A single turn carries every row of the set below to another of its rows. Some are shown first; where does it send the rows asked next?
fazi: [ -0.2  13.3 -18.3 -47.0  29.2  11.3 -11.2  12.3  -4.0  19.1  -6.8  20.5]
Koso: [-31.6 -13.3  22.4  35.3 -39.6  -2.1 -30.3  43.1  15.2  -8.7  -9.3   3.9]
luzav: [ 15.3 -19.0   2.8  16.8  10.4  33.9 -32.9  42.9  14.7  27.0  -8.7  29.0]
Roba: [ -9.7  -2.8 -32.4   8.5  21.2   3.9  15.0 -41.4   3.0  -1.8 -20.3 -33.5]
puba: [-22.6  16.5 -26.7   6.8 -31.2  10.8   0.0   3.7 -48.6  -1.1   7.7  29.1]
vene: [ 31.3  11.4  29.6  24.6  17.5   4.4 -30.4  25.7  34.2 -13.5   4.9  43.9]
beb: [  0.6 -23.7  10.3  53.4 -17.4  -0.6   3.3  14.7 -24.2  33.8  31.2  16.1]
duze: [-47.6 -20.9  33.5  35.4 -19.8   2.3 -19.9 -18.0  -8.7 -21.6 -21.0  32.1]
zok: [-46.4  28.4  -1.1  -2.7 -41.5 -13.0  -4.2 -36.0  -8.9  16.8   1.3  13.0]
kip: [ -9.4 -11.1  26.8   9.6 -42.5 -13.3   8.4 -46.8  -7.3  18.7 -14.7  20.1]
Gatub: [  6.6  20.9  45.1  22.9  14.9  39.0 -46.2  25.7   5.6   2.9  10.5   1.6]
rotev: [-15.7  44.6 -13.9  30.0 -30.6 -10.4  23.4 -29.9  38.5   1.3   6.2   7.0]
sipo: [ 10.8 -22.2  12.9  32.7  -7.3  23.2 -25.2  29.6  16.9  27.3 -30.5 -25.1]
somi: [ 20.2  18.3 -15.4  27.9   3.2 -16.7  16.5 -47.7   6.1 -30.9  13.7  -9.6]
mazak: [ 19.0  -9.8 -19.9 -36.9 -12.3 -31.9  10.4 -10.2   6.1  12.6   8.4  14.6]
paz: [ 14.5  14.6 -26.1  -7.3 -23.0  26.5  22.2 -21.6 -11.9  25.7  24.9  21.7]
fas: [ -5.4  -9.8 -41.0  40.7   8.7  29.0   8.1  41.6   4.3  -1.4   6.5  26.2]
bunud: [-39.7 -22.9  29.2  35.5  17.4  22.7 -39.8  17.4  -4.4   6.4 -32.1   1.9]
lat: [-33.9 -19.9  -6.1 -12.3 -27.0 -44.0   3.7  -4.6  -9.9   4.1   7.9 -16.2]
lora: [ 51.9  -9.1   0.3   5.0   3.5  31.3  21.5  -4.5  -2.3   5.0   7.4 -14.1]
Nep: [-23.7  23.0  17.3 -21.0  33.9  20.1   6.1  22.5 -27.3 -23.4  -7.3  27.5]
zan: [-26.5  33.6   8.3  21.0 -28.5 -43.7   0.5 -10.8  27.9  -1.4 -34.7  11.8]
Popel: [  5.8 -11.9 -32.0  14.5  27.2  36.7  29.1   0.6  13.9  21.0 -28.4   8.9]
muf: [ -7.5   3.7  34.3   4.2  52.5  42.6 -18.8  13.7  15.8   1.8 -21.7  15.8]
kizo: [-16.0  37.7 -15.0  17.1  -5.1 -22.7 -23.7 -22.7  50.2   1.4  11.3 -24.5]
nek: [-28.1  20.5 -12.7  36.1 -18.2 -27.8 -25.7 -47.1  10.5   1.0 -11.3  35.1]
niz: [-15.5 -42.0  22.8  12.0  48.1  21.2  -3.6 -12.3 -11.7 -12.1   1.1 -12.5]
Vum: [-15.6  30.3  31.7  46.5 -20.9   2.5  10.5 -49.4   1.1 -19.7  -8.2  16.6]
Ner: [  8.5  -6.5  40.7  -8.8  41.8  14.6 -32.6 -18.1  26.1   0.7  16.4  30.3]
tiv: [  0.4  34.3   4.6  34.5 -17.2 -16.6 -35.9  21.2  40.1 -38.0   1.8  14.3]
Gazud: [-12.6   8.7  10.9   7.2  23.7 -32.8 -28.4 -20.5 -44.7   8.3  -0.1  35.1]
Lusa: [-13.4 -24.8  47.6  37.7   9.1  35.9 -15.9  26.7  24.4  17.7  13.8  19.8]
Gigu: [-41.3  20.4  -2.0  19.5 -41.8 -34.7 -29.1  10.9  26.5   8.2  20.7   5.5]
pemam: [-35.5  35.6 -16.1  16.0  13.7   0.4  44.3   9.9  25.9 -27.0  12.7  11.6]
nipe: [-23.9 -26.2  -2.1 -29.9  28.6  13.6  -8.4   1.9   6.4  16.9  27.1 -23.3]
vad: [-16.2  43.3  39.3  15.9  42.2  -7.6  -0.1   7.1   0.4  -7.3  27.1 -20.4]
simi: [ -9.0  19.0  38.6  36.3  11.4  18.3 -29.0 -21.8  14.8 -46.6  11.6  33.7]
Kiben: [ 46.3 -14.8   0.6   2.7   7.3  -4.0 -18.7  41.6   7.1  -5.5  16.9  -6.6]
tugo: [ -1.4   8.4 -10.1  56.4  19.3 -36.4  21.2  22.3  26.4   6.4 -19.3  -4.8]
vek: [-39.0  25.5 -14.4 -18.1   7.8  18.9  33.0  -4.7  16.7  17.9   8.3 -25.5]

Nep turns into pemam
luzav turns into zok
kip turns into Ner
Where do these go?
Gatub turns into zan
Kiben turns into lat
beb turns into Gazud
Popel turns into paz
Gigu turns into bunud
simi turns into tiv
lora turns into mazak

